(in the rows, 128 means zero)
Each path below is one point turned by a fixed rotation once a step. After each direction that follows a path, write how fast that rotation turns it, in degrees each step (0 if it stays still).
Each turn is a multiple of 5 degrees from 10 to 175, or 0.
Each row of a path follows its step; steps can be skipped.
Rotation 1:
step 1: [133 110 138 121 130 129 129 145 121 125 129 131 109 131 136 124 128 121
 133 136 135 117 132 122 133 131 129 129 123 136 126 142 118 121 125 139
 130 128]
step 2: [128 119 130 117 120 129 124 128 121 119 120 118 117 127 129 137 139 129
 126 125 131 131 142 138 122 139 131 130 126 125 127 121 141 111 132 144
 134 127]
step 12: [131 122 140 124 127 125 120 123 146 127 141 138 120 128 126 120 123 131
 124 129 130 142 125 143 137 119 128 139 123 133 130 130 136 135 142 139
 118 129]
step 14: [123 121 121 118 126 135 115 139 134 127 128 116 119 127 136 122 133 134
 125 128 133 141 119 133 126 120 130 141 132 112 134 133 127 131 147 131
 128 130]
step 16: [123 128 130 115 118 136 112 129 134 126 140 133 126 119 123 117 131 132
 117 118 131 129 125 144 127 136 133 137 132 125 123 122 137 132 132 141
 135 117]
step 18: [125 131 118 113 129 127 120 133 127 126 126 130 114 122 127 130 126 124
 120 115 138 137 130 136 128 138 134 136 123 119 129 144 117 139 134 135
 142 134]
step 19: [142 120 134 127 124 138 116 134 130 116 144 117 127 119 127 132 123 129
 131 124 136 128 124 130 125 131 125 120 136 124 142 141 137 126 127 131
 138 140]
step 21: [136 122 136 126 123 117 129 125 124 120 127 132 124 107 111 132 136 131
 128 123 142 129 129 133 120 131 131 130 142 122 142 136 135 126 136 136
 124 123]
step 22: [131 122 122 126 127 130 122 142 120 126 122 134 121 128 117 124 133 147
 125 126 136 127 131 119 122 129 132 138 129 128 122 147 130 145 135 127
 141 136]
Speeds:
[129 126 128 126 128 127 130 127 128 126 128 126 128 127 133 132 125 131
 126 124 130 126 123 132 131 134 129 125 124 134 132 128 125 128 125 127
 129 127]
40
[127 128 126 131 128 126 129 128 131 121 132 124 128 124 129 128 128 129
 131 133 130 130 124 128 131 130 127 133 131 127 130 123 129 128 130 130
 125 129]
155
[127 129 129 127 130 129 125 125 128 127 129 130 129 133 132 128 126 128
 128 123 122 129 122 129 130 125 127 129 132 125 125 129 124 126 131 130
 124 125]
20
Rotation 2:
step 0: [113 130 118 122 118 137 122 110 128 135 136 131 126 119 130 122 124 140
 118 138 120 121 135 140 132 121 124 135 138 119 121 127 130 136 135 122
 133 132]
step 8: [120 127 122 133 118 127 142 132 128 126 123 133 136 130 115 138 136 144
 128 136 131 126 135 133 126 130 110 135 126 139 122 136 137 131 129 109
 128 129]
step 10: [124 130 135 120 139 113 122 121 121 123 106 135 132 118 126 142 132 128
 125 135 123 123 132 126 120 118 123 124 139 127 137 122 134 129 138 120
 129 130]
step 12: [115 130 126 131 129 137 131 140 124 126 120 117 122 132 119 126 115 132
 129 129 125 129 145 127 130 106 124 139 135 126 133 121 128 130 134 130
 126 115]
step 14: [122 121 130 123 130 131 126 129 135 124 126 130 150 143 130 131 128 142
 133 133 118 125 125 127 124 113 123 145 119 139 124 135 135 127 133 131
 137 134]
step 16: [116 126 133 118 120 122 124 120 113 132 119 127 127 118 122 132 128 138
 124 132 119 114 126 114 138 119 121 127 131 134 122 123 138 127 112 132
 127 138]
step 18: [127 122 124 125 122 125 136 141 133 136 115 123 119 119 124 124 126 140
 135 142 118 121 126 124 120 120 133 142 124 120 142 116 121 126 131 124
 124 132]
step 19: [122 122 134 117 123 128 125 118 124 123 118 137 131 124 110 112 139 128
 123 136 124 136 135 142 132 129 125 139 129 133 121 131 134 134 140 131
 123 129]
step 21: [120 135 119 133 127 133 128 126 131 131 123 125 129 124 124 125 130 146
 132 136 126 116 136 122 134 136 119 129 152 126 134 134 140 126 145 122
 127 132]
Speeds:
[128 121 127 128 124 124 126 125 127 127 130 127 130 131 130 127 129 131
 127 128 136 126 127 129 132 126 129 130 125 129 125 126 131 130 131 130
 124 127]
135
[127 125 127 127 125 128 127 126 131 129 130 129 126 129 130 123 127 125
 128 124 128 129 128 126 124 133 134 130 128 126 132 127 129 130 122 129
 125 133]
170
[130 132 132 131 129 127 129 125 128 126 127 130 128 124 131 125 128 126
 126 127 128 124 124 132 128 126 129 133 125 130 132 134 132 131 130 128
 129 128]
70
[130 128 126 126 124 132 129 132 131 125 123 123 126 126 127 129 126 123
 127 130 130 131 130 130 131 127 131 131 124 129 125 129 127 127 129 124
 129 133]
65
[122 130 129 128 127 129 124 126 126 129 126 126 129 134 129 127 124 126
 131 130 124 125 124 133 132 129 128 128 123 125 128 125 128 129 126 127
 131 127]
25
[130 125 126 132 130 123 130 131 126 125 128 132 127 130 125 130 129 122
 129 128 131 127 128 134 125 127 125 126 128 125 129 127 130 130 124 122
 126 128]
155
[130 130 126 128 125 127 130 129 120 128 126 132 127 129 129 131 131 133
 126 128 128 126 129 131 131 132 133 131 131 127 129 126 127 127 128 126
 132 133]
135
[132 132 127 129 127 128 128 125 131 128 131 131 129 134 123 126 129 128
 127 128 129 133 127 128 133 121 127 128 128 129 132 128 127 129 125 130
 130 132]
135
Rotation 3:
step 2: [121 124 116 127 136 134 137 130 128 133 135 113 120 129 117 122 113 134
 143 135 136 121 130 148 128 140 124 130 129 121 135 122 133 130 135 130
 127 123]
step 4: [124 116 123 149 136 130 135 134 130 125 120 124 118 124 125 143 118 134
 131 125 129 109 116 131 128 117 133 133 113 121 120 128 121 126 124 130
 130 126]
step 9: [123 116 125 127 136 130 128 134 127 141 130 109 115 115 127 135 118 131
 131 122 129 126 141 139 124 135 118 130 116 114 129 123 125 122 120 132
 122 133]
step 12: [119 114 117 134 143 125 131 125 137 129 129 125 122 131 118 138 110 130
 135 123 133 123 133 131 117 121 123 126 121 126 114 112 137 117 128 128
 129 123]
step 14: [122 122 131 142 134 141 140 121 124 120 139 111 111 126 120 125 125 138
 136 128 130 118 130 135 132 134 136 131 121 131 136 127 125 134 128 120
 119 122]
step 15: [127 127 133 134 145 133 145 130 133 123 131 126 117 123 121 136 122 126
 131 134 133 123 124 138 129 121 126 130 113 129 115 119 114 126 141 118
 119 124]
step 17: [113 119 122 130 136 135 125 121 115 128 131 115 116 125 115 140 133 131
 136 132 134 121 120 137 121 139 119 135 115 123 133 129 137 128 122 131
 129 137]
step 18: [128 126 133 134 143 131 136 129 124 127 137 113 122 123 126 134 115 126
 133 131 132 119 139 144 124 144 122 130 116 135 142 120 117 130 130 128
 125 132]
step 19: [129 119 127 133 144 120 133 138 135 119 139 121 123 118 121 137 124 127
 124 124 132 118 129 139 123 124 139 123 118 119 122 108 121 137 132 131
 125 129]
Speeds:
[131 124 125 131 128 128 127 131 129 131 130 131 132 132 127 126 121 128
 128 129 127 127 128 130 127 128 135 129 131 127 129 127 133 127 128 132
 127 127]
40
[132 124 126 128 131 125 126 131 123 130 129 132 130 126 127 127 131 124
 126 127 129 127 128 131 128 131 128 128 125 131 129 128 127 129 125 125
 125 136]
35
[129 128 125 130 127 126 130 128 133 128 121 126 128 126 127 125 131 126
 131 133 128 131 125 132 128 129 126 125 131 131 124 126 134 129 130 127
 128 129]
80
[126 127 129 124 124 126 126 126 127 131 132 128 125 126 130 123 127 132
 130 128 130 131 126 133 129 134 128 132 127 125 128 132 133 127 125 127
 129 128]
95
[127 129 132 125 131 125 128 124 128 127 121 126 126 130 129 130 126 129
 127 128 122 124 130 128 130 131 129 130 128 128 127 130 132 130 126 132
 122 130]
85
[130 125 131 132 127 127 129 124 128 124 129 127 130 128 129 130 128 127
 128 134 128 129 132 128 130 129 132 131 125 132 128 134 127 128 129 128
 135 130]
100
Rotation 4:
step 1: [128 120 134 129 127 135 139 136 129 122 126 139 151 136 130 125 124 113
 128 119 127 124 119 132 134 127 129 132 132 115 128 136 126 152 130 115
 138 131]
step 2: [132 135 114 122 140 121 132 133 146 121 130 130 132 143 123 123 144 133
 117 119 122 123 127 132 136 136 136 136 132 132 116 125 114 135 127 133
 133 138]
step 6: [116 118 127 138 127 127 126 135 133 141 133 123 129 135 129 127 116 128
 122 124 120 116 125 128 137 128 135 136 130 124 117 106 114 146 126 120
 138 136]
step 9: [128 131 128 109 146 131 133 126 145 134 123 137 129 126 141 118 141 136
 126 124 130 125 125 129 129 146 129 120 120 127 130 144 132 129 137 137
 125 133]
step 16: [123 130 126 137 146 134 135 118 146 137 121 120 126 140 142 122 132 133
 136 112 133 122 125 130 129 135 129 139 121 123 135 134 135 125 117 117
 129 125]
step 17: [116 127 125 120 122 141 123 118 125 139 134 118 136 132 134 130 128 129
 108 118 120 120 118 121 134 129 137 131 136 116 134 130 125 142 129 111
 125 132]
step 18: [131 120 117 120 138 134 132 142 118 125 134 139 130 150 132 131 124 137
 118 115 132 123 128 129 131 137 133 115 126 127 112 126 130 122 125 117
 132 136]
step 19: [138 118 132 127 128 127 131 137 121 122 128 133 132 129 126 122 133 119
 117 113 128 124 126 128 129 136 116 122 141 133 135 118 129 144 147 138
 135 142]
step 22: [114 128 123 124 129 139 126 123 128 135 133 139 133 137 145 123 131 126
 127 131 142 122 125 129 128 132 145 148 124 121 109 126 130 135 122 116
 133 131]
Speeds:
[130 126 128 128 126 132 128 127 129 133 126 130 134 126 127 129 129 128
 123 135 130 126 127 134 129 132 125 125 127 128 126 129 129 127 126 124
 123 127]
85
[126 133 125 126 130 125 128 131 132 130 129 130 125 129 128 130 129 129
 131 126 126 130 127 128 124 131 126 127 122 130 121 129 127 123 128 125
 126 131]
160
[124 128 130 128 129 129 131 133 129 128 127 126 129 123 127 123 125 129
 130 128 128 127 127 126 128 133 125 126 129 126 128 126 133 124 131 135
 126 129]
70
[126 126 123 128 124 125 125 133 125 130 127 129 128 131 128 129 122 126
 127 125 128 125 127 129 128 127 128 122 127 126 133 122 127 127 128 123
 128 128]
60
[129 131 128 123 128 131 127 125 125 128 128 124 129 126 128 126 125 128
 132 129 130 128 127 123 128 130 134 123 125 130 129 132 130 131 129 123
 126 127]
85
